[[-39  36 -48   4]
 [-51 -60 -47 -44]
 [ 25  51  30  47]]
|
[[-39 -48]
 [-51 -47]
 [ 25  30]]

[[ 72  65  45  31]
 [-19 -36  -8  -6]
 [ 42  42  15  45]
 [ 50  53  26  32]]
|
[[ 72  45]
 [-19  -8]
 [ 42  15]
 [ 50  26]]

[[-27  59   6]
 [ -8 -14  19]
 [-35 -43  33]
 [-21 -36  44]
 [ -7  29  33]
 [-29 -62  55]]
|
[[-27   6]
 [ -8  19]
 [-35  33]
 [-21  44]
 [ -7  33]
 [-29  55]]

[[ 2  2 -5 11  6  5  2  2  5  0  1  8]
 [ 6  4  0 18 29 31  1 20 14 19  3  2]
 [ 0  1  3  3  2  3  0 10  1  3 -1  3]
 [ 3  3  2  7 17 18  0 11  9 11  1  2]
 [ 8  2  2 27 33 34  2 15 19 14  1  3]
 [ 2  5  1 33 15 17  4  7 12  2 -1 17]
 [ 1  3 -4 60 11 11 11  4 15  5  2  1]]
|
[[ 2 -5  6  2  5  1]
 [ 6  0 29  1 14  3]
 [ 0  3  2  0  1 -1]
 [ 3  2 17  0  9  1]
 [ 8  2 33  2 19  1]
 [ 2  1 15  4 12 -1]
 [ 1 -4 11 11 15  2]]

[[  2 -24  33 -11 -16 -11  52]
 [-18  27  -5  15  -7   6 -55]
 [-34 -37   7  27  -1  15  38]
 [ 19  -3  -3 -25  35   1  20]
 [-37  -6  43 -22  19  -3  -1]]
|
[[  2  33 -16  52]
 [-18  -5  -7 -55]
 [-34   7  -1  38]
 [ 19  -3  35  20]
 [-37  43  19  -1]]

[[ -4 -25 -12   4 -19   1   1]
 [  2 -25 -17 -25  -5  10  10]
 [ 27 -19  32  34  15  29  21]
 [ 17 -19  27  38  17  14  27]
 [ 14  -7  31  30  24  11  17]
 [ 18  -8 -26  -1  -3 -24  32]
 [  0 -31   3  34  -2  46  23]
 [ -4 -17  21  29   7  67  36]
 [ 12 -16  47  20  44  18  21]
 [ 28  -1 -10  -9   9 -62  25]]
|
[[ -4 -12 -19   1]
 [  2 -17  -5  10]
 [ 27  32  15  21]
 [ 17  27  17  27]
 [ 14  31  24  17]
 [ 18 -26  -3  32]
 [  0   3  -2  23]
 [ -4  21   7  36]
 [ 12  47  44  21]
 [ 28 -10   9  25]]
---
[[ -7   1  70  -3  -4 -23  10   7   4  39   3   8  24  -1]
 [-30  -3 -52  -1   2   2 -12 -10   3  18  13 -39   4  -7]
 [-35  18  21   2   3  -8  -7  -5  -1  42   6 -39   2   0]
 [-45  -9  16  -4  13  -2 -25 -10  -2  -2   1 -24   8  -1]
 [-36 -13 -28   9  -5 -14  10   3  10  12  -1 -18  -3   0]
 [  4   4  -8   7   1  -4 -12  -3  -2  -6  -5   1  27   6]]
|
[[ -1  -7   1  70  -3  -4 -23  10   7   4  39   3   8  24]
 [ -7 -30  -3 -52  -1   2   2 -12 -10   3  18  13 -39   4]
 [  0 -35  18  21   2   3  -8  -7  -5  -1  42   6 -39   2]
 [ -1 -45  -9  16  -4  13  -2 -25 -10  -2  -2   1 -24   8]
 [  0 -36 -13 -28   9  -5 -14  10   3  10  12  -1 -18  -3]
 [  6   4   4  -8   7   1  -4 -12  -3  -2  -6  -5   1  27]]

[[ 17  -2  19   7  18 -58  16]
 [ 14  16   1   4  14 -27  21]
 [ 15  -1  17   5  17 -51  15]
 [-14  -5 -10  -4 -15  37 -19]]
|
[[ 16  17  -2  19   7  18 -58]
 [ 21  14  16   1   4  14 -27]
 [ 15  15  -1  17   5  17 -51]
 [-19 -14  -5 -10  -4 -15  37]]

[[-31 -14   5 -32  27  30  13  -1  24  -1   8 -12  13 -10 -12]
 [ 16  20  21  -9   1  -4  -4 -10 -20   5  14  -9   4  11   1]
 [ -8  -3   6 -74  21  39   6 -37 -16  -2   4 -20  41  12 -31]]
|
[[-12 -31 -14   5 -32  27  30  13  -1  24  -1   8 -12  13 -10]
 [  1  16  20  21  -9   1  -4  -4 -10 -20   5  14  -9   4  11]
 [-31  -8  -3   6 -74  21  39   6 -37 -16  -2   4 -20  41  12]]

[[ 42   2  57  48  40  38]
 [ 26  47   8 -31   9  51]
 [ 75  31  44 -64  68 -72]
 [-35  17  40  59 -65 -73]
 [ 24 -23  30 -29  55  20]
 [-63  65 -43  38 -59  15]
 [-26 -43  68 -39 -59 -21]]
|
[[ 38  42   2  57  48  40]
 [ 51  26  47   8 -31   9]
 [-72  75  31  44 -64  68]
 [-73 -35  17  40  59 -65]
 [ 20  24 -23  30 -29  55]
 [ 15 -63  65 -43  38 -59]
 [-21 -26 -43  68 -39 -59]]

[[  6   2  32  24  -2  10  -3  41   3 -22]
 [-15  -7  22  22 -10  12  11  23  19  -6]
 [-24  -5  51  46 -20  22  11  56  31 -25]
 [-30  56  15  13 -33   1 -13   4  31 -21]
 [-28  29  -4   1 -22  -1  -1 -16  24   0]]
|
[[-22   6   2  32  24  -2  10  -3  41   3]
 [ -6 -15  -7  22  22 -10  12  11  23  19]
 [-25 -24  -5  51  46 -20  22  11  56  31]
 [-21 -30  56  15  13 -33   1 -13   4  31]
 [  0 -28  29  -4   1 -22  -1  -1 -16  24]]

[[ 15 -18 -16 -12  -7 -21  -4  11 -10   5]
 [ 24   4 -22   9  39  -8   6 -30   8   5]
 [-17  48   2  -3   2 -19  64 -62  -6  -7]
 [ 12 -25   2 -20 -10  10 -14  18  -8  10]
 [ -2   7 -18   0  -5  -1   9   6  -7  -8]
 [-33  23  24  12 -17  18 -15  48  42 -31]]
|
[[  5  15 -18 -16 -12  -7 -21  -4  11 -10]
 [  5  24   4 -22   9  39  -8   6 -30   8]
 [ -7 -17  48   2  -3   2 -19  64 -62  -6]
 [ 10  12 -25   2 -20 -10  10 -14  18  -8]
 [ -8  -2   7 -18   0  -5  -1   9   6  -7]
 [-31 -33  23  24  12 -17  18 -15  48  42]]

[[  4   5   7   1 -38  31 -10  20]
 [ 21  -9  25 -23 -18   5  21   1]
 [ -9  19  12  -7  25 -10 -17  12]
 [ 24  11  59 -48 -11   6  11  24]
 [-21   5 -32  30   7   2 -21  -2]
 [-20  17  -2   0  66 -39 -15  -7]
 [  3   7  11  -2 -31  26 -10  20]
 [ 26 -33   5 -17  -5 -15  47 -30]
 [ 10  15  34 -22 -20  19  -8  27]
 [-22  32   4   7  18   4 -40  26]
 [ -3 -16 -29  22 -12   4   6 -16]
 [ -5   9  10 -11  41 -27  -1  -5]]
|
[[ 20   4   5   7   1 -38  31 -10]
 [  1  21  -9  25 -23 -18   5  21]
 [ 12  -9  19  12  -7  25 -10 -17]
 [ 24  24  11  59 -48 -11   6  11]
 [ -2 -21   5 -32  30   7   2 -21]
 [ -7 -20  17  -2   0  66 -39 -15]
 [ 20   3   7  11  -2 -31  26 -10]
 [-30  26 -33   5 -17  -5 -15  47]
 [ 27  10  15  34 -22 -20  19  -8]
 [ 26 -22  32   4   7  18   4 -40]
 [-16  -3 -16 -29  22 -12   4   6]
 [ -5  -5   9  10 -11  41 -27  -1]]

[[-16  14  -1  16   6  15 -49  14  38]
 [ 22  13  57 -30   3   7   5  29   4]
 [-11  14  -2   7  21  -4 -15   0  19]
 [ 11 -14  -3 -11  -5 -14  38 -17 -32]
 [  8 -18   3   0 -52  24  -2  13  -8]
 [  2  13  20  -7   7   7 -11  17  15]
 [-14  13  -4  13  10   8 -31   7  29]
 [-21 -10 -54  29  -2  -5  -7 -25  -2]]
|
[[ 38 -16  14  -1  16   6  15 -49  14]
 [  4  22  13  57 -30   3   7   5  29]
 [ 19 -11  14  -2   7  21  -4 -15   0]
 [-32  11 -14  -3 -11  -5 -14  38 -17]
 [ -8   8 -18   3   0 -52  24  -2  13]
 [ 15   2  13  20  -7   7   7 -11  17]
 [ 29 -14  13  -4  13  10   8 -31   7]
 [ -2 -21 -10 -54  29  -2  -5  -7 -25]]
